m =
[[6 6 4 4 4 3 4 3 3 3 3 4 5]
 [4 5 7 4 2 4 3 5 4 2 4 6 4]
 [3 2 7 3 4 4 4 5 4 4 4 4 5]
 [4 5 1 2 3 5 6 4 6 4 5 4 3]
 [6 6 3 4 5 5 6 3 4 3 4 3 6]
 [4 6 3 4 4 6 6 1 4 4 5 3 5]
 [3 5 2 2 3 5 5 4 5 5 5 3 2]
 [5 6 4 4 4 4 5 4 3 4 3 7 4]
 [5 6 3 5 5 5 6 2 4 3 5 3 5]
 [4 6 5 4 2 4 4 5 3 3 4 7 5]
 [2 3 7 4 5 2 4 4 4 5 3 3 4]
 [7 7 3 3 4 4 4 3 3 4 2 4 5]]
m[0,0] => 6
m[11,4] => 4
m[9] => [4, 6, 5, 4, 2, 4, 4, 5, 3, 3, 4, 7, 5]
m[:, 2] => [4, 7, 7, 1, 3, 3, 2, 4, 3, 5, 7, 3]
m[3,6] => 6
m[0,1] => 6
m[10,8] => 4
m[0,3] => 4
m[7,7] => 4
m[:, 12] => [5, 4, 5, 3, 6, 5, 2, 4, 5, 5, 4, 5]
m[1] => [4, 5, 7, 4, 2, 4, 3, 5, 4, 2, 4, 6, 4]
m[4,2] => 3
m[6,0] => 3
m[5,5] => 6
m[10,1] => 3
m[:, 1] => [6, 5, 2, 5, 6, 6, 5, 6, 6, 6, 3, 7]
m[5,12] => 5
m[0,7] => 3
m[2,11] => 4
m[3,12] => 3
m[:, 8] => [3, 4, 4, 6, 4, 4, 5, 3, 4, 3, 4, 3]
m[8,3] => 5
m[1,2] => 7
m[5,0] => 4
m[11,3] => 3
m[:, 11] => [4, 6, 4, 4, 3, 3, 3, 7, 3, 7, 3, 4]
m[11,6] => 4
m[9,9] => 3
m[5,11] => 3
m[:, 0] => [6, 4, 3, 4, 6, 4, 3, 5, 5, 4, 2, 7]
m[5,1] => 6
m[2] => [3, 2, 7, 3, 4, 4, 4, 5, 4, 4, 4, 4, 5]
m[:, 3] => [4, 4, 3, 2, 4, 4, 2, 4, 5, 4, 4, 3]
m[5,3] => 4

X =
[[  5 -46 -15 -28  12 -28   5]
 [ 16 -46 -20 -16  27 -33   5]
 [  5 -57 -38 -16  -4 -57  -2]
 [  9 -61 -29  -8   1 -47  -2]
 [ 16 -46 -20 -16  27 -38   8]
 [  9 -53 -29 -20  17 -43   3]
 [ 23 -53 -15 -24  22 -52  10]
 [  9 -61 -20 -12   6 -47  -2]
 [ 30 -68  -6   3  27 -61   8]
 [ 12 -42 -15 -20  17 -47   3]
 [ 12 -57 -15 -12  12 -52   0]
 [ 16 -53 -11 -12  22 -38  10]
 [  5 -57 -29 -24   1 -38  -4]
 [  1 -46 -29 -20  17 -38   8]
 [ 16 -53 -11 -12  22 -52   3]
 [ 12 -53 -11  -8  27 -47   5]]
Indices start at 0.
(0, 0) = 5
(15, 2) = -11
(14, 1) = -53
(15, 5) = -47
(2, 5) = -57
(12, 4) = 1
(2, 4) = -4
(14, 0) = 16
(12, 1) = -57
(14, 4) = 22
(5, 1) = -53
(6, 1) = -53
(12, 0) = 5
(6, 0) = 23
(6, 4) = 22
(10, 3) = -12
(12, 5) = -38
(2, 0) = 5
(4, 3) = -16
(1, 6) = 5
(7, 6) = -2
(1, 4) = 27
(7, 1) = -61
(11, 3) = -12
(13, 0) = 1
(13, 3) = -20
(1, 1) = -46
(6, 5) = -52
(2, 6) = -2
(7, 5) = -47
(3, 3) = -8
(7, 2) = -20

arr = [-36  67   9  43  68  25  20 -13   9  57  28   1  21 -32]
arr[-14]: -36
arr[1]: 67
arr[-12]: 9
arr[8]: 9
arr[11]: 1
arr[-2]: 21

A = (45, 161, -575, 715, 6, -7, 548, 145, 503, -7, -194, -914)
A[-12] = 45
A[-9] = 715
A[-6] = 548
A[-10] = -575
A[7] = 145

data = [-26 -60 -54  13   0 -43]
data[-6] -> -26
data[5] -> -43
